Read these off the table that follows. Rows and columns are numbered from 0.
1) Which number is the entry in the bottom-right corner?
2) Which number is the entry in row 0 and column 2?
3) Which number is the bottom-left entry?
4) Which number is the entry directly below 11?
5) Which number is the top-right entry?
6) Which number is the entry just right of the smallest entry?
7) Which number is the entry in row 0 and column 0?
8) Which number is the entry at row 1, column 0?
[[ -6  -9   0 -10  -7  15   7   8  13   4]
 [ -8   3   6  -7   5   8   6  11  14  -4]
 [  9  -6   8   1  -3   4   3   9  -8 -15]
 [-12  -6  -2  -5 -10  20  19  13  19   5]
 [-14 -11   5  -1  -1  27  13   4  10  -8]
 [  4   9   5   2   8 -11  -8  -9  -9   4]
 [  3   8   1  -4 -11   0   4  10  -2  -2]
 [-16  -7   0 -10 -12  27  19  13  19   0]
 [ -3 -10   2   0   7   3  17   2  17   5]
 [  4 -10  10   3  -8  14   6   5   4  -6]
 [  9   9  -6   3   8 -18 -14 -11 -19   4]
 [  9   8  10  -1   1  -1  -8   1 -17 -15]]
1) -15
2) 0
3) 9
4) 9
5) 4
6) 4
7) -6
8) -8

Read these off the matrix that follows. Counting starts at 0.
1) What is the entry in the top-left corner?
2) What is the top-right entry?
3) What is the entry in row 1 and column 0?
4) What is the entry at row 2, column 0?
5) What is the entry in the bottom-left corner?
6) What is the entry in row 0 and column 2?
7) What is the entry directly below -30?
8) What is the entry at row 0, column 1?
[[ -3   4   8   1 -10   6  -3  -5   9   8 -30  -9  -4]
 [ -3   2   7   1  -7   4  -3  -4   9  11 -32  -7  -3]
 [ -3   4   8   2  -9   5  -4  -5  11   9 -31  -9  -5]
 [ -1   3   6   2  -7   5  -3  -4  11   9 -32  -9  -6]
 [ -2   4   7   4  -9   7  -3  -4  10   8 -32  -8  -4]
 [ -2   5   6   2  -6   6  -2  -6  10  12 -31  -9  -5]]
1) -3
2) -4
3) -3
4) -3
5) -2
6) 8
7) -32
8) 4

Read these off the row that follows.
1) Give the third smallest entry.
2) Give the fourth entry.
3) Give the entry just left of -14.
[ 11   7  -2 -31 -30 -14  11   2   3   9]
1) -14
2) -31
3) -30

-0.11,-0.17,-0.22,-0.16,-0.01,-0.19,0.00
-0.17,0.14,-0.18,-0.07,0.05,-0.11,-0.19
-0.14,-0.13,-0.01,-0.09,-0.26,-0.06,-0.22
-0.23,-0.09,-0.14,0.00,0.05,-0.03,-0.10
-0.12,0.20,-0.14,-0.07,-0.08,-0.09,-0.26
-0.08,-0.16,-0.21,-0.18,-0.04,-0.20,-0.04
-0.02,-0.13,-0.23,-0.26,-0.23,-0.27,-0.15
The entry in the top-left corner: -0.11
Report the third entry, reading row by row.
-0.22
Report the largest entry in the first column.
-0.02
The second entry, reading row by row is -0.17
The entry just right of the smallest entry: -0.15
Report the maximum.
0.20
Report the entry directly below -0.21.
-0.23
Report the centre entry.
0.00
Report the 2nd entry on the diagonal from the top-right corner.
-0.11
Report the entry just right of the largest entry.
-0.14
The entry directly below the largest entry is -0.16
The third entry on the main diagonal is -0.01
Report the entry directly below -0.12.
-0.08
Report the entry just left of the smallest entry.
-0.23
The fourth-last entry, reading row by row -> -0.26
The largest entry in the last column is 0.00
The bottom entry of the column that holds the smallest entry is -0.27
Report the top entry of the column that holds the smallest entry.
-0.19
Report the entry just right of -0.03.
-0.10
Report the entry just left of 0.14.
-0.17
Report the entry just left of the largest entry.
-0.12
The smallest entry in the last column is -0.26
The entry just right of the centre entry: 0.05
The entry directly above -0.15 -> -0.04
Report the entry directly above the smallest entry.
-0.20
The third entry on the diagonal from the top-right corner is -0.26
Report the second entry on the main diagonal.
0.14

Questions about the table below.
1) Find the entry in the top-right corner.
2) Find the top-left entry.
3) Find the entry in the bottom-right corner.
4) Find the bottom-left entry.
5) Find the 3rd entry on the diagonal from the top-right corner.
6) Find the entry just left of the smallest entry.
7) Find the largest entry in the last row.
8) Find the smallest entry in the last row.
[[-15 -11  12   4  24 -14  34  34  20  27]
 [  6  -1   1  -9  -3   2 -14  -6  -5  -4]
 [ -2 -10   0 -18  -5  -5 -20  -8 -10  -6]]
1) 27
2) -15
3) -6
4) -2
5) -8
6) -5
7) 0
8) -20

x = 698  578  732  169  374  661  137  349  253  683  427  765  398  360  260
What is the entry just right of 349?
A: 253
The 1st entry from the left -> 698
What is the fifth entry from the end?
A: 427
What is the minimum?
A: 137

M = [ -4 -28  14  10  29  38 -32  -1  26  43  -2 -38  40  26   7  42]
Find the entry just right of -28.
Answer: 14
Find the entry just right of 40.
Answer: 26
Find the minimum.
Answer: -38

data = [[32, 240, 91, 73, 195, 18, 135, 193, 89, 247, 80, 96, 61, 34, 178], [29, 243, 89, 70, 197, 14, 135, 195, 88, 250, 78, 94, 58, 31, 179], [203, 177, 196, 198, 182, 206, 190, 183, 197, 176, 197, 195, 200, 203, 185], [208, 48, 163, 177, 83, 219, 129, 83, 163, 42, 172, 160, 186, 207, 95], [204, 177, 197, 199, 182, 206, 191, 183, 197, 177, 198, 196, 200, 204, 185], [211, 44, 163, 178, 80, 222, 128, 81, 164, 38, 173, 160, 188, 209, 94], [206, 52, 162, 176, 85, 216, 129, 85, 162, 46, 170, 159, 185, 204, 97], [29, 243, 89, 71, 197, 14, 135, 195, 88, 250, 78, 94, 58, 31, 179], [32, 240, 91, 73, 195, 18, 135, 193, 90, 247, 80, 96, 61, 35, 178], [143, 143, 143, 143, 143, 143, 143, 143, 143, 143, 143, 143, 143, 143, 143], [211, 45, 163, 178, 81, 222, 128, 81, 164, 39, 173, 160, 188, 209, 94], [203, 177, 196, 198, 182, 206, 190, 183, 197, 176, 197, 195, 200, 203, 185], [203, 177, 196, 198, 182, 206, 190, 183, 197, 176, 197, 195, 200, 203, 185], [32, 240, 91, 72, 196, 17, 135, 194, 89, 247, 80, 95, 60, 34, 178], [202, 176, 195, 197, 181, 204, 189, 182, 195, 175, 196, 194, 198, 202, 184]]
The 1st entry in reading order -> 32
Report the entry just right of the centre entry.
A: 88
